One turn or mirror swaps these rows in pairs. Which row does each one swap with?
k_56: [ 31 -14  -2  13  -5  -4 -50  23  18   4  26  -1  19  14 -28 -10  26 -21
  10 -19 -18 -15  -3  -8  13 -13  11 -28  16 -11  19]
k_442: [  1   4  35   3  -5  33  -8  20  22  16   7 -33  -4  23   7   1  39   6
  45   0 -24  -6   9 -51  -9 -19  18  -8 -16 -11  32]
k_88: [ -2  18  13  -3  19 -13  11   9  20   0  -9   6 -23   0   4  12  22   3
  14  13  28 -31  -8   0  -9 -27   4 -21  15  60 -13]
k_2: [-25  36  28   1  20  32  17  38  28 -15 -15 -25 -15  20  16 -15   9  -3
  49  17 -24 -17  -3 -19  -9  -9   1  -4  -4   5 -17]
k_852: [  6  10   8  14  24  -3 -21  40   6 -20   1  10  -9  24 -16  10  10 -32
   4  -5 -16 -42  -4  20  -3 -18 -19  -2  30  21 -25]
k_414: [-17  19  31 -13  39   9   7  13  -2 -24  -2 -14 -23  28  15  47  36 -22
  23  13 -18 -18  14  11 -16   3  -3   4  25  17 -27]
k_866: [ 11  -9  15  29  42   0  24  -7  13  -8   9  20  -3  -4  21  23  11   9
  -3  24  24   0   7 -23  -1  -8  -2  31 -16  16  -9]
k_77: [ 16  11   0   2   3  -9 -34  17  35   4  21 -23  15  -7   6 -12   9 -19
  27 -11  -4  21  21 -45   6  16  34 -12  -4 -33  26]
k_682: [ 12   8 -17  -7  24  -9 -18 -19  -4  41  13 -12   7  -9  -8  -5  25  -2
  16  29 -27   6  26  -9   9  -4  24 -39  27  -8  32]
k_558: [-14 -36   6 -34  -4  20  -6 -40  -5 -17  25 -16  -3  14   6  38  34  -2
   3   9 -25  22  -1   3   0 -18  -5  -2 -13 -19  25]
k_236: [ -8  -6  -8   3  36   8  14 -19  12 -25  21  14  -2  -2  20  13  -8 -10
  -8  16  28  23   5  -8   0 -12  -8  38 -32  -3  -1]
k_987: [ -3   7  -6 -39 -35 -13 -36   7  25  11   5 -28 -18  -6 -11  -5   8 -10
  17 -18   3  -5  -4 -15  -4 -29  17 -38   2   9  36]
k_70: [-13   6 -10  12  30  -5  14  -2  30 -27   2  10  -1 -16  23  -6 -30 -10
  -4  18  17  15   3 -17   2  -5 -13  33 -22  -4 -10]
k_91: [-18 -20 -12 -40   5  22  -6 -36  -1 -29  31 -10  -4  11   9  20  11 -14
   0   6  -5  35  -3  11   4 -14  -3  10 -26 -26  17]
k_295: [-22  -9  -9 -51 -19  15 -19 -12   5 -27  12 -30 -13   5   2   9  -3 -15
  11  -2 -35  26  -7   9   5  -6  -1  -8 -13 -40  17]
k_265: [ 28 -34  29   5  -5 -11 -28  29 -23  35  17 -10  -9  21  16  -1  -3   2
  22  -1 -12  -1  -3 -30  24  -2  20  -3  28   2  21]
k_394: [-14  36 -11  -7  38 -16  -4  10 -12  24 -16 -11 -29  -3   2  12 -13 -26
   2  27 -24 -21  36   4 -14 -15 -10   5  33  12   6]
k_659: [ -2  -6  23 -11  12  -7  -7  41 -23   2  -4  -9 -23  24  22 -10 -25  -8
  29  14 -22  -9 -19  10  23   7   3  -8  43  14 -24]

Swapped with k_295: k_866
Swapped with k_236: k_91
Swapped with k_88: k_987
Swapped with k_852: k_56

One turn or mirror swaps these rows in pairs. Which row does each one swap with?
k_235: [ 48  23 -19 -12  -1  -3   4  -8 -20  13 -37  21 -26  25  18 -43   6  60
  31  17]
k_201: [ -1  -2 -34   7  26  15  -3  24   5 -14 -41 -15   3  34 -36  13  51   0
  10   6]
k_364: [-16  -9 -19 -21  39  10   3  24  26 -13 -14 -13 -22  22 -30   0  23   6
  14  -8]
k_859: [ 11   1 -28  -9  35  16  23  -8  -7 -42 -38  12 -17   5 -23 -30  48   2
  15 -12]
k_962: [ 35  11 -19 -10  -1   1  16 -30 -15  -6 -26  40 -44  21  12 -41  29  37
  17  12]
k_546: [ 10   3  -9 -22   0  -6  -5  -1  17  27   0  18 -50  39   7 -13   3  44
  17  18]
k_494: [ 35  18 -17   0 -20  -7  -8 -10  -1  30 -23  27 -30  45  18  -8  25  49
  18  32]
k_661: [ 30  41 -24  -1  -6  10  36  -2  20  12 -38  38 -13  17  12 -14  14  29
  17  63]
k_180: [  8  32 -32   0  26  24  43  19  29 -21 -50  12  11   3 -20  -4  31  -2
  14  41]
k_974: [ 18  35 -20 -17  31 -10  20  15  29 -20 -43 -35  10   6 -15 -16  29  33
  34 -24]
k_880: [ 11  39 -26  -2  29  20  32  39  33 -26 -57  -5  16  10 -12  -9  25  -1
  24  31]
k_832: [  3   9 -35   3  20  11 -11  30   2 -18 -44 -14  14  39 -30  18  47   2
   9  14]
k_749: [ 36  49 -17  -3 -10   4  24  14  23  13 -44  25 -13  27  25 -22   5  35
  28  56]
k_21: [ 38  37   3 -19 -18 -24 -15  -8 -22 -14 -31   9  -1  29  25 -25  11  30
  18  -3]
k_485: [ 30  20 -25   2 -21  -6 -20   4  -8  24 -30  18 -16  57  10   5  25  41
  12  41]
k_992: [ 16  31 -26   0 -10  13  40 -13  13   4 -29  46 -11  18   9 -15  25  19
   4  57]
k_386: [ 18  10 -31 -11  45  16  13  21  -8 -33 -53 -15   9   5 -26 -28  30  16
  27 -14]
k_490: [ 10   2   4 -30  30   1   4  47  41 -21 -31 -10 -23   6 -10 -25  25   5
  24  -7]
k_755: [ 17  14 -12 -21  -4  -9   0  -4  19  34  -4  15 -36  40   6  -9  -2  56
  18  30]
k_997: [ -2  23 -33   1  16  24  45   3  20 -23 -38  25   8   7 -16  -6  38  -6
   3  39]
k_943: [ 18  29  -5 -18  11 -12  -8  11 -15 -44 -41 -14  20  16  -3 -16  26   2
  16 -22]
k_45: [  8  17 -15 -15  27   2   4  18   1 -46 -41 -20  20  14 -24  -5  31  -1
  14 -17]
k_190: [-13   1 -23 -19  42  10  10  25  30 -13 -20 -21  -2  20 -38   6  23  12
  15  -1]
k_631: [  0   2 -30   1  33  14   3  24  12 -24 -42 -15  10  22 -32   9  52  -1
  13  -4]
k_98: [ 30  11  12 -31  -2 -11  -3  27  33  10 -20  14 -46  19  20 -35   9  35
  27  13]
k_435: [ 41  31  -2 -16 -24 -19  -6 -14 -12   6 -23  20 -18  36  25 -22   5  47
  18  17]
k_608: [ 41  44 -12 -18  -3 -24  13  -7  21  14 -32  -8 -15  21  17 -27  10  65
  37  -1]
k_451: [ 28  11 -23   6 -19  -4 -12  -5  -7  31 -25  20 -30  54   8  -1  28  42
  14  36]

Swapped with k_494: k_631
Swapped with k_546: k_364
Swapped with k_832: k_485
Swapped with k_451: k_201
Swapped with k_45: k_435
Swapped with k_974: k_608
Swapped with k_235: k_386

One turn or mirror swaps these rows in pairs. Which row does each one swap with?
k_670: [ 11   4 -16 -33  10  31   5 -40   2   8 -19  -6  13  -5  15  -8 -13  18
   2 -29  18 -18   6  -1   7 -14  39 -32  12 -16  -7  14  -2  14   5  28]
k_778: [ -1  24  14   9   6  24  14 -47 -12  29  -7   8   2 -12  -5  -7   1 -14
 -19  11  13   9  27  -4 -20  52  -3   3   6   5  -4   4  33 -39   8  33]
k_773: [  4 -14  -2 -37  16  14 -19 -30   6  21   3  -7  -4  -6  22  17  27  55
  25 -59  -2  16 -14  -4 -28   5 -13   8  -5  -7   9   3   4   7 -32  25]
k_55: [ 20   0   1  -8   6 -27   4 -73  46  36   5  -2  -7  -4  10   7  11  22
   8 -20  -6  -7  -8   1 -24 -15  -4  31 -13   5  -5   2  23  21 -17   6]
k_368: [-11 -16  -3 -25  12  42 -11 -55 -29  -3 -10 -20  15 -16  -7  -8   0  37
  16 -18  -8  10  -6  10 -20  16   9   7  -2  -1 -11 -37 -29  -3 -27 -15]
k_696: [ 13   0  -7   3  -9  -7  -5  62   2  -7  13   4  -3 -16  11   1  20  -6
  -3  13  -5   7   5   4  34  -3 -18   9 -12   5  -3  -5  17 -14  18  11]
k_836: [ 10 -11   4  17 -17 -18  20 -47  40  20  10   0 -15 -21  -8  -6  11 -13
 -10  23 -20  -3  13  11 -24  -7 -20  39  -9  20   2 -24  25  -8  -6  -7]
k_338: [ -6  12  -3  36 -42   0  18  19 -36  11   6   6 -19 -31 -11  -3  11 -26
 -16   7 -17  12  25  10 -33  22  -6   6 -14  -1   8 -16  13 -17   7   9]
k_965: [ 25   7  42  30  -9 -25  -3 -10  11  10  18   7   4 -16  11   8  26   4
  -8  -6  -2 -10  14  -3   8  24  54   5 -23  -7  -5   7  32  -5  24 -16]
k_931: [  7 -10  22  -3 -20 -20  -5  -3 -28  -3   2   0 -19 -14  29  34  76  17
  13  -8 -17  15 -17   2 -12   9  -4  27 -28  -9 -13   9   4  19  -9  -4]
k_518: [  7  -8 -14 -18  15 -20 -26 -25 -15  51 -31 -15   4 -13  -6  13  12  48
  25 -39  -4   1 -22  -9 -13  12  -6  21  -7 -25   9  -4  -4  28 -18 -17]
k_339: [ -6 -15  20   0 -22  14 -18  14  -5  20 -25 -11 -21 -31   2  27  55  24
  12  -5 -31  28 -17  13 -13  11 -23  33 -20   5 -15 -20  -3   9 -26 -12]
k_354: [ -1 -20  19  11 -19  41  -1  19 -10   1  -3   0 -20 -33  -8  13  58  -4
  -3   8 -31   6  -4  14  18  24  -5   8 -14  19  11 -20   0  -9 -24   0]
k_249: [  0  -6 -28  -7   0  16  -5   3  -4  33   1  -3 -13 -21   5  10  30  34
  11 -48 -12  16  -9   5  13   2 -32  45 -14   8  28 -17 -12   2   1 -39]
k_199: [-13  15  10 -41 -10  -2  -2   1  -7   6 -24 -17   7 -28 -16 -11  -2   3
   4 -18 -23  17   7  14 -11  36 -15  -3   9  11 -19 -49 -11 -22 -20  32]
k_977: [  8  14  -1  40 -14   0  17   6 -10  22 -15   4  -9 -26 -17  -7   4 -12
 -17  40   5 -12  24  -4 -18   5 -15   7  -1 -15  28   2  24   1  36 -11]
k_765: [  6   7  11  20 -18  27  24  39  16 -17   0   2  -8 -10 -12  -6   5  -2
  -8  26  -6   6  21  11 -20  10 -15   4 -16   0 -31   2  11  -1  28  34]
k_275: [  1 -36  -5  -1  -4  24  -1  -2  -6  -4   4  -8 -14 -39 -19  -2  15   4
   0  25 -17  19   4  13 -16   8   6  51  -7  -3   6 -24  -1  -2 -14 -54]
k_936: [ 16  -2 -29 -40  16 -19 -20  27   3   8   0  -8  17  -3  22   1  -5  27
  17 -35   9   3 -10  -4  34 -14   2   1  -4 -12 -17   1   3   5   4  16]
k_689: [ -2   7  15 -17  18  15 -14 -54 -18  46 -13  -1   1 -10  -2  13  24  19
   5 -32  -2  22  -4  -4 -13  64  -7  19  -3   6 -12  -3  17 -26 -30  25]
k_173: [ -1  -9 -22 -25 -19 -21  22 -32 -26 -17  -9 -12  11  -8  23 -12 -12  -4
  -6   9   8  -2  26   2 -25 -20  20   0  12 -23 -25  -7  -4  -2  31   0]
k_614: [  5  17 -19 -17  -5 -18 -10 -28 -32  37  -8  -3   0  -7  13  11   0  31
  17 -69   3   9  -9  -4 -32  10  21  -4 -16 -26 -10  13   2  25 -17  24]
k_447: [ 28   8  -1  -9  23  21   2 -37  12   6   4   5  -6 -11  12   8   4  30
   8  -4  28  -3  -4  -4 -19 -18  37  18 -11 -31   4  42  19  42   9 -17]
k_582: [ 18  41 -16  24  15  25   6 -29  -9  13   3   3   3  -2  15  -4 -11  29
  -1 -22  29 -29  17  -2 -16  12  21 -10   6 -16 -23  29  28 -14 -16 -30]
k_961: [ 11  59  38 -13   1   5   5  -1   7   7 -12   8  -5 -13   8   8  24   9
  -1 -16   4   2   2   1 -11  25  -4 -25  -9  -1  -8  14  21  11   5  62]
k_278: [ 11  29  37  32   4  58  12 -32 -15 -15  11  11 -10 -12   6   4  34  14
  -5  26  11  -5   5   5 -19  12   6 -10 -22  -1  11  17  14  11  12  10]
k_200: [  5  21 -10 -12  -8  17  15 -26  10   9 -31  -6   6 -11  17 -11 -26  10
  -8   7  23  -5  23   1 -28 -31  16 -16  10 -24 -20  15  11  16  35  18]
k_100: [ 12  28 -32   9   0  24  24  -7   9  20   6  10  -6  -9  14  -9  -6  13
 -10 -19  21  -7  22  -1   3 -23 -14  13  -2  -6  32  16  11   5  51 -16]
k_169: [ -2  -4   1  12 -17  32  24   1   7 -10  14   4 -11 -21   4 -13   5  -9
 -18  24   0   5  36   5 -35   0 -24  -1  10   6  26 -12  22 -33  19  24]
k_566: [ 11 -22  14  -8  -4 -35 -15 -26   2  17   5 -14  21 -19   0  -5  -3  16
   5 -30 -14  -1  10   1   6  27  56  16  -7  -6 -20 -30   4 -17   2 -32]
k_640: [  3   9  -7  31  -1  24  -7  -1 -22  13   5  -5 -10 -21  -5   5  23  24
   5 -16  -9  -8   5  10 -10  39  -5  23  -2   6 -19 -13  14 -35 -48 -55]
k_193: [  5 -13  -7 -35  10   9 -11   5  13   8 -17 -16   8   2  -3   7   2  50
  27 -44 -10  14 -16   6 -17  12  -3  12 -16 -12 -50  -3 -13  22 -14  30]

Swapped with k_278: k_368
Swapped with k_689: k_778
Swapped with k_199: k_961
Swapped with k_566: k_965
Swapped with k_193: k_765
Swapped with k_275: k_447
Swapped with k_173: k_931

